Here are some numbered points:
[ 78  31 -16  27 -28 103  55  -4  10  31  18 -10 127   7 -20 113  31 -17
  55   6  -4   0   7  34  84 -27  51  24 -18  41 -11 -25] 0
[-31  17  -7 -12 -12  -4 -36 -29 -22 -13   1  12 -16   5 -13 -32  -4 -16
  35  20   3  -2  -9 -12   0  -7   6 -24 -31  11 -12  15] 1
[-31 -29 -24  -7 -52   0 -34 -16 -18   3 -45 -40 -15   2 -19 -15 -39 -12
 -47 -36  -7 -15 -39  -8 -57 -18 -16 -26 -18  14 -53 -43] 2
[ 69 -36   4 -18 -25  10  12 -26 -13 -15  23 -28  84 -13  10  26   3   4
  27   1   1  14 -31  20  38 -15 -29   6  15  22  22  43] 3
[-28 -52  16   9 -28 -11 -28 -20  15  -7 -27 -39  19 -22 -22  -7 -31 -16
 -32  -6 -12   0 -26  10 -32 -18 -33  20  14  -4 -32 -23] 4
[ 49 -53 -30   2 -23  20   1   3 -10 -14   5 -49  76  -5  13  10  -8  21
  29   3  -6  -3 -30 -13  35 -26 -33 -18   5  15  20  22] 5
[-22 -30 -43 -22   1 -20 -42   6 -33 -25 -61 -16 -24  -7 -30 -35 -27 -33
 -33 -36 -19  -5  -7  -2 -37 -42 -18 -14 -15 -19 -35 -13] 6
[-14  -5 -31  -7 -21 -10  10 -19 -21 -21 -20 -49 -36   5 -23  -5 -15 -19
 -22 -25  11  -6 -41   0 -43 -15 -19 -11 -11   6 -59 -48] 7
[-25 -23 -23 -19 -29  -2 -23 -16 -15 -16 -37  -3 -23 -20 -17   0  -2 -34
 -25 -10 -10   4 -26 -23 -27 -24 -41 -14   5 -15 -23 -14] 8
[ 20  59  10  18  17  40  21 -15 -48  19  79  84  41  52 -13  65  -3 -10
  59 -12  44   0  18  17 -26 -25   4  23   1  -9 -45 -49] 9
[  2  67   4 -25  76  16  -5  -6 -21  24  63  15 -22 -19  66  -2   1 -41
  45  30  40  11  -5 -17 -19   8 -28  20 -31  17 -70  -3] 10
[-11   2  12  22   6  10 -17  17  10  19  49   6 -39   3 -41 -10  -4 -17
 -24 -10  11   7  35  19 -23  19 -12  47  24   4  21  61] 11
[ 16  26  11  -5 -24  45  23 -40 -33  20  29 -21  60   2 -35  70  19   9
  84   9 -22 -16   1  -7  84 -28  74  -1 -34   0  66  38] 12
[  0 -35  -5  34  -6  -4  12 -31  47 -20 -22  13  57   3 -14   9  23  64
   5  19   7  10 -36 -16  87  46 -16 -28   2  27  76  49] 13
[ 19  70  20 -18  57  -8  56 127   0  13  60  70 -47   8  89  11   1  -2
  58  45 -11   8  35  40 -30 -40  20  12  28 -23 -14 -28] 14
[ 24  51  -8  -4  64  85  27 -16  79  16  27  -1 -10  19  72  10 -24 -30
  11 101  30  60  47  33 -28  45 -16 -40 -26  11 -32   5] 15
[-12 -19  -6 -21 -11 -29 -46  14 -28 -21 -34 -15 -26  -2 -29  -3 -30 -15
 -12 -28  -5 -12 -30  -8 -18 -36 -26 -28   0  -8 -38 -28] 16
[ 49   0  26  13 -36  -1  14  -9  65 -29 -28 -37  -9 -23   7  39 -33  57
 -21  20   3 -14   3  -8  16  52  12   4 -19  -7 -20 -21] 17
[-33 -13   8 -34 -23 -31 -15 -12  23   4 -32 -39 -28   1  -1   2 -22  19
 -34  13  -5 -13 -24   4  -8  34 -11 -14  12 -23   0  16] 18
[-32  40 -11  -9   4  21   0  -3 -52 -10  36   9 -24  29 -36   1   7 -50
  10  -3  33 -22   1   5 -31  -2  15   3  15 -31 -20  45] 19
[  8 127 -16  41 127  59 127 127  21  95 127  80  23  32  81 -31 127 -23
  60 107   4  -5  99 -14  88  -7  96   8  73  42  47 104] 20
[ -4  -2  15 -30  13  -3 -25 -12  24  -2 -19 -26  -4  -3  61  39 -49 -23
  16 -11 -12 -20  28   6 -29 -28   9  -3  -3  12 -26 -58] 21
[ -4  24   5  20  -4  26  -1  40   2   4   7  14  29 -13 -13   5  23   2
   2 -46  32 -30  18 -26 -17 -28 -10   5 -31  29 -46 -21] 22
[127  19  17  71  -7  15  42  -4  60  22 -38  38 -15  78  99 -12  69  70
  15   6  -4   6 103  11  59  57  88  45 102 -23  58  49] 23
[ 52  32  37  -1  -2 -14  28   4  -2 -18   8   1 -19   9  25  11  15  39
   5  -5 -28  -3  84 -10  30   8  81 -29   6  10 -10  -6] 24
[-13   7 -13  -2 -11  17   6 -15 -59 -12  -2 -13 -24  -7 -13   5 -12 -48
 -13 -28  12 -17  -1 -15 -13 -10  21  -8 -13  -2 -16  14] 25
[-17  -4   4   0 -12 -15  -5  13 -11   6  60 -38 -20   7  28 -18  39 -11
 -30 -35  11  -4  -8   0 -46  27 -29  24  11   6  57  10] 26
[-16 -17   2  39  21  74  73   7  38   7 -10  79 -20 107  92  30  92  63
 110 -11  -4  36  73   2 105  25  55  20   1  47  65  35] 27
[-34 -11 -19 -10 -14  -3 -28 -27 -12   1 -38 -26 -15 -28  -5   7 -26 -50
 -15 -23   6   4 -24   1 -45 -20   7 -32 -11   6 -57 -27] 28
[-28   2 -25 -29   4  17  15  -3  -3  -1   9  29 -17   2  51 -15   3 -18
   0  29  15   1 -21   3   4 -38   5 -13 -26   5 -21  24] 29
[-19 -23  -5 -17 -40  -9 -33  -2 -26 -17 -21 -32 -14  -5  -3 -21  -5 -44
  -1 -21 -12 -14 -22 -13 -23 -26 -26  -6 -22 -16 -15 -11] 30
[-18 -20  -3 -16 -17 -32 -42  -6 -40 -16 -17  -9   6   6 -15 -34 -27 -18
 -30 -43   3   0 -13  -6 -41   6 -28 -11  -6 -20 -16 -38] 31
[-32 -36 -34  -2 -14 -35 -53 -30 -36 -33 -32 -23 -28 -16 -17 -19 -31 -15
   6 -19 -18 -13 -39 -33 -30 -18 -28  -7  27 -27 -29 -36] 32
[  7   3  38  22 -22 -27 -15  11   8 -16  -4  41 -21  15 -38 -25 -19  25
 -39  -9  -3   5  19  42 -47 -23 -11  14  39  24   3  39] 33
[  3 -39 -16  -2 -46 -30 -16 -29 -33   9  -6 -23 -22 -25 -21 -29  -5 -34
 -21 -16 -13 -15 -33  -4 -45 -18 -29   8  -2   1  -3   7] 34
[ -5 -61 -35  50  15 -57  19   1  68   6  18 -32 -16  -4  11  30   9  36
 -29  34  -4 -13  14  16  72  57  24   5  10 -12  17   4] 35
[-25  42   9   5  22  54   0  14 -13  -8  -7  17  -6  -4   6 -38  32 -12
  21 -11   3   8  48  -3 -39 -25 -17 -19 -14  10 -30   9] 36
[-39 -14 -14   6 -20  -9 -14  38 -52  18 -39  13 -35 -43 -27 -37  -7 -26
  -8 -18 -23   4 -20 -16 -29 -18 -17 -42  -2   2 -13 -49] 37
[ 25 -21   4  -8 -25  -3   9  28 -31 -16 -14  12  14   6 -15  10  21  21
  30 -18 -10  -2  16 -10  38 -14  -7 -10   5 -20  45  27] 38
[-23 -19  10  -4  15 -30 -51 -42 -38  10 -60   1 -24  10 -25 -30 -48  -1
 -38 -25 -19 -16 -33 -20 -43  -1 -10 -12   8 -13 -38 -37] 39
[ -4  78  -4  25  61  39  42  17  57  55 -34  21 -12  -2  -2  21 -15  90
   6  13  -5  64  39  10 -12  31  30 -10 -14  -3  -1 -44] 40
[-18  52  -6   3  41  46  10  -1 -23  -9  -5   5 -12 -29  16   6  27   9
  12  -3  24 -13  24  -2 -22 -23  16 -26  18   8 -24 -48] 41
Which point above is nearest to each new point by angle? Its number follows each.
[  8  26   5   5  -1  37  53 -28 -34  16  33  -5  -4  28 -17  71  45 -20
  46 -22  18  -3  20  -4  69 -34  94  27 -10  18  34 -15] 12
[-18  32  -5   3  41  92  29  18  45  10 -48 -28  40   5  -7 -27  16  60
   1   0  13 -11  67  -7  65  18  25 -36 -18  -3  11 -15] 40
[-14 -25 -12 -33 -30 -28  -9   2  23 -26 -23 -12  27   8 -21   5 -10  33
   9  -2  -8 -20 -17  -2  52  26 -17 -30  -6  -6  51  -8] 13
[ 20 -35 -19  -1 -17  23  17  16  74 -17  28 -24  67  -8 -31  69   9 103
  28  51 -12  26   6  -3  84  40  -7 -17  14  29  50  16] 13
[ 48  58  34  22 -32  60 -13 -18  40  -8 -34 -14  15  -7 -15  64 -35  51
 -29  39  39   4   6 -17   1  33   7 -17 -12  20 -20   0] 17
[-33 -13 -18  34   7 -48  -2 -40  72 -24  35 -12  38  -1 -25  31   9  50
 -19  45 -29  10 -30   0  56  68 -19  11  21  16  65  39] 13
[-18   3   1  17  22 -23 -12  -1 -62  -6  30 -32  -1   9   1  17  54 -30
  -6 -24  22  -8   1 -17 -26 -13   7  21   2 -28  31  17] 26
[ 27 -43  26   7  13  26  11 -39 -36  -1  -3 -26  49 -22 -31   0  17  -2
   9 -13  -4  14 -20   4  23 -19 -28   1  -2  29  24  39] 3
[-15  23  15   1  38  53   5  -8 -14 -14 -21  35  17 -17  21 -33  55  -8
  24 -16  -5 -34  72 -18 -10 -12  12 -14 -18 -19 -26 -21] 36
[-34   2 -18  13 -18 -43 -14   2 -48   0  -1   1 -29 -28 -31 -19  -4  32
  -4 -37 -18  20 -30  -6 -25   4 -24  -8 -16   1  36 -14] 37
[ -2  -7 -17  10 -16 -44 -32 -13 -14  28   3   8  34   1  -8 -11  -3  48
 -13   6 -22  12 -51  37  -3 -10 -33   2  -5  -2  70  42] 13
[-17  20  27   4  34  11 -14   5 -12  -7 -18  19 -31 -15  -3 -38 -36 -47
 -13  10  -3  -5  14  -7 -44  -3 -36   7 -26 -18 -30   2] 36
[ 83   5  24  25   1  88  29 -11   8   3  10  21 108  37  29  98 -25  -7
  30   2  13   8   5  28  29 -29  35  12  26  10 -48  -4] 0
[-33 -34  -7 -27   0 -16 -30   1 -21 -11 -45 -13 -32 -19 -19 -22 -28 -33
 -25 -24   4  -1  -8 -20 -72 -28 -23  -1 -13 -22 -46   1] 6
[-13 127  16  70 122  39 127 105  38  45 127  76 -44   6  50 -23 127 -43
  29  95   7 -13  76 -25  27   1  79  36  44  28  23  89] 20
[ 12 -25 -19  25 -23  -9   2  44 -38   0  34  15 -46   3 -21   0   4 -54
 -27 -13  66  19 -24  24 -44 -23 -21  66  36  15  48  34] 11
[ -7  -4   4  -1  32  19  16  29  -2  10 -21  29 -17  22   1 -20   2 -27
   2 -36  -4  -3   7  -4 -44 -15  13 -22  -1  -3 -50 -32] 36
[  6 -28  -5  -2 -42 -28   8 -15 -59 -21  28  29  -9  33 -31 -14  10 -42
  -5 -32  21  12 -17  -2 -48 -14 -21  -3   3 -13   8  37] 34
[-11 -23   1 -19 -12 -11   3  23 -41 -19  17  50  -6  24   8 -13  -4 -19
 -12 -35  24  -9  15 -13 -36 -27   1   5 -19 -36 -31 -32] 31
[-17 -40  13  15 -20 -28  -5 -18  70  -8 -25  17  35 -11 -34  14 -21  51
 -40  31  17  11  -6 -23   5  65   4  15  -2  33  28   5] 13
[-37  32   4   5  -7   0 -31 -16 -20 -11 -34 -35 -30 -10  12  -6 -18 -66
 -13   6   8  14 -41   7 -37 -19 -33 -28 -12  16 -41  -8] 28
[125   3  14   4 -16  26  52  -3  82 -12 -13  -3 -15   0  68 -25  19  79
 -33  20 -14   2 120  17  75  58  88 -25  57 -13  46  34] 23
[ 36 -37 -20  13 -16  11 -14 -29   9 -31 -26  -7  47 -26   1  -8 -23  14
  -4 -26  -9  13 -32   9   8  -5 -29 -30  -3  13 -10 -14] 5
[ 91   5  15  19   4  17  63 -27 127   2  33 -19 127 -23  13  49  52 122
  29  70  17  31  -7  28 127  83 -28  35  31  54 127  74] 13
[ 21  -5  21 -31  -7 -19  -5 -21  -6  20 -17 -16 -40 -12  69   6 -13   5
  33 -10  -9  12  16  16 -23  -3  47   5  30  -8 -34 -50] 21
[-19   0  14  39  39  14  20 -11  87 -22  -7 -20  84 -13 -20  20  58  51
   2  22  -9   8  13   2  83  74  -8  11  23  33  86  53] 13
[ 51   2  42 -42  71  34 -31  24 -28  25  31  26  21  32 -18   3 -62   5
  91 -27 -34  10  10  28 -43 -44   1  -5 -31  13 -18 -15] 9
[108  21  30  22 -26   0  12 -18  41 -28 -43  54  36  10  56 -29 -23  23
 -14  26 -15   2  17   2  31  46  40   7  14  -4  13 -16] 23
[ -2  -2 -30   9  16 -40  22   1  18  16  -3  21 -21  16  10  18 -29  22
  21   5   7  -1 -11   5  58  26  35  -5   1 -20   2  -8] 35
[-12  -7 -20  37  26  52  11 -36  15  10 -19  14  22  19 -12   3  16  22
  42 -23 -33  20  12  -7  41 -17 -18 -19 -21 -10  -4   5] 27
[-17 -19 -21 -21 -33 -19  -8  25  57  -7   9 -14  59 -17 -29  31  39  84
  19  32 -20  -4  -6  -8  81  51  11 -16  14  -7  62  47] 13
[ -9 -38   3  30  -7 -52  25 -26  66  -6   4 -19   3   5  21   8   0  38
 -24   9   1   2   1  14  33  61 -22  15  14   3  58  -3] 35
[-30   9  36  25  39  15  27  52  -2  39  15  36  -6 -23  13 -13  10  -2
  22  -5 -41  11  77  15 -20 -27  57 -22  24  -2 -13 -36] 14
[-10 100  22  28 -48   6  -8  10  84  39  27  30 -22  25 -26  10  20  72
 -10  37  32  67  -9   8 -11  58   4  34  16  63   7  13] 40
[ -6 -42  -1 -12 -35 -15  -4 -20  38  18   1  44  17  12 -26  36 -10  24
 -30  17  24   0 -34   6  -3  33  -7  17   2  14  -3   0] 13
[-49  30  -6  16 -29  88  31  62 -45 -22 -14  33  17  41  25 -26  60  17
  70  11   6   4  65 -10  79 -32  23 -17 -20   2  84  62] 27
[-27  34 -15 -31  58  11   7 -12 -35  12  44  -2 -22   8  58 -15  55 -43
  13  -5  44 -13  21  10 -17  10  42   1  -2  15  -1  -7] 10
[-29  31   3   8  -1  22  15  41 -46  -5  58   0 -37  12 -29 -13  23 -18
  17  -1  43  -6  20   3 -18 -32   3  11   2 -10  24  61] 19
[  5 -32  10  35   4 -49  -9 -23  23   0 -36  -7 -32  33  23  -4 -31  18
 -30 -33  -7  -7   5   9  23  41   1  -7 -14  12  14 -37] 35
